Here are some points:
np.array([-4, -25, -13, -40, -26, 20, 27, -17])
np.array([-48, -20, -53, -78, -69, 61, 19, -7])
np.array([-66, 6, -33, -22, -47, 43, 13, 55])
np.array([18, -39, -11, -55, -38, 50, 7, -59])
np.array([83, -1, 82, 25, 59, -19, -61, -105])
np.array([-11, 2, 1, 23, 3, -24, 1, 13])
np.array([-37, -63, -10, -52, -38, 39, 55, -60])
np.array([17, -20, 27, 0, 26, 13, -17, -26])
np.array([-7, -5, -7, 19, 1, -19, 22, 21])
np.array([-22, 38, -1, 59, 20, -17, -20, 69])
np.array([-16, -11, -21, -26, -26, 22, 28, -8])
np.array([70, -19, 45, -22, 32, -13, -35, -101])
np.array([11, 6, 19, -13, 19, -3, -10, -12])
np.array([-22, 17, -2, 55, 9, -37, -10, 43])
np.array([-1, -23, -4, -52, -12, 24, 16, -37])
np.array([69, -56, 60, -29, 9, 1, -23, -127])
np.array([-33, -2, -48, -11, -7, 6, 38, 46])
10 more points follow, each with its number after it:
np.array([19, 23, 26, 41, 40, -37, -23, 11]) 0
np.array([30, -42, 41, 9, 11, -30, -5, -69]) 1
np.array([34, 4, 7, -35, 4, -1, -17, -44]) 2
np.array([-22, 25, -20, 10, 7, -7, 5, 29]) 3
np.array([-23, -46, -44, -97, -74, 63, 27, -44]) 4
np.array([10, -2, 22, 21, 14, -32, -3, 2]) 5
np.array([31, 2, 15, 8, 10, 6, -33, -28]) 6
np.array([33, -23, 16, -31, -1, 17, 10, -60]) 7
np.array([43, 27, 4, 20, 37, -21, -39, 6]) 8
np.array([68, -21, 72, 58, 61, -77, -62, -50]) 9
Which three of these numbered points are nearest to each point below, ignoring the 2 directions in which the first points spread most? Their numbers follow each, nearest first.
np.array([34, -39, 22, -60, -5, 17, 8, -82]) > 0 7 5
np.array([31, -7, 11, -18, -8, -3, -36, -40]) > 4 6 2
np.array([45, -24, 23, -82, -13, 16, -10, -103]) > 2 3 4
np.array([-12, 74, -15, 57, 38, -25, -42, 99]) > 8 2 6
np.array([-30, 20, -37, -20, -19, 25, 15, 32]) > 3 2 6
np.array([61, -19, 41, -19, 20, -3, -44, -94]) > 4 6 3
np.array([-1, 13, -18, 12, 7, -4, 3, 9]) > 3 7 0
np.array([58, 33, 28, 25, 53, -51, -51, -26]) > 2 8 3
np.array([49, -9, 52, 53, 55, -57, -63, -35]) > 9 4 5
np.array([2, -17, -14, -54, -26, 69, -7, -42]) > 6 4 8
np.array([-4, -27, 5, -32, -15, 1, 39, -17]) > 5 7 0
np.array([-16, 21, -25, -61, -12, 17, 25, 20]) > 2 3 8
np.array([7, -22, 27, 69, 40, -35, -12, -3]) > 1 9 5
np.array([8, 15, 17, 11, 26, -12, -25, -11]) > 3 0 4
np.array([-64, 29, -50, 12, -36, 31, 46, 104]) > 7 0 6
np.array([-6, 40, -26, 8, 2, 22, -13, 58]) > 8 6 2
np.array([-10, -17, 21, 91, 28, -59, 2, 45]) > 1 9 5
np.array([91, -36, 75, -15, 41, -41, -35, -122]) > 5 0 9
np.array([53, -71, 48, -6, 27, -14, -11, -123]) > 1 9 5
np.array([-30, 10, -23, -26, -29, 42, 16, 25]) > 6 3 0
np.array([22, 4, 7, 57, 20, -6, -23, 22]) > 6 7 4
np.array([-63, 43, -34, 35, -17, -16, 19, 102]) > 0 7 3
np.array([-28, -4, -20, -17, -30, 30, 54, 18]) > 7 0 5
np.array([-51, 63, -44, 23, 0, 23, -3, 127]) > 8 6 2
np.array([36, -32, 14, -127, -35, 49, 15, -127]) > 2 3 0
np.array([18, -20, 15, -31, -6, 11, -24, -46]) > 4 6 0
np.array([20, 14, 23, 40, 36, -68, -16, 23]) > 5 0 9
np.array([14, -10, 13, 1, 15, -35, 1, -33]) > 5 0 1
np.array([8, -14, 2, -31, -23, 17, -19, -36]) > 4 6 0
np.array([27, -2, 51, 30, 17, -28, -51, -16]) > 4 6 5
np.array([30, -38, 50, -11, 9, -21, -2, -87]) > 1 5 9
np.array([18, 0, 25, 3, 14, -22, -16, -38]) > 0 3 5
np.array([-17, 37, -4, 27, -1, 5, -11, 34]) > 6 4 3
np.array([34, -15, 19, 66, 38, -35, -42, -6]) > 9 1 4
np.array([-62, 8, -46, -6, -48, 56, 60, 72]) > 7 0 6
np.array([23, -12, 35, 39, 39, -47, -34, -22]) > 9 5 1
np.array([-2, -15, 2, 3, 16, -2, -2, -1]) > 0 7 5
np.array([-94, 30, -56, 35, -33, 31, 69, 122]) > 7 0 5
np.array([-39, -8, -14, 42, -1, -8, 30, 55]) > 1 5 7
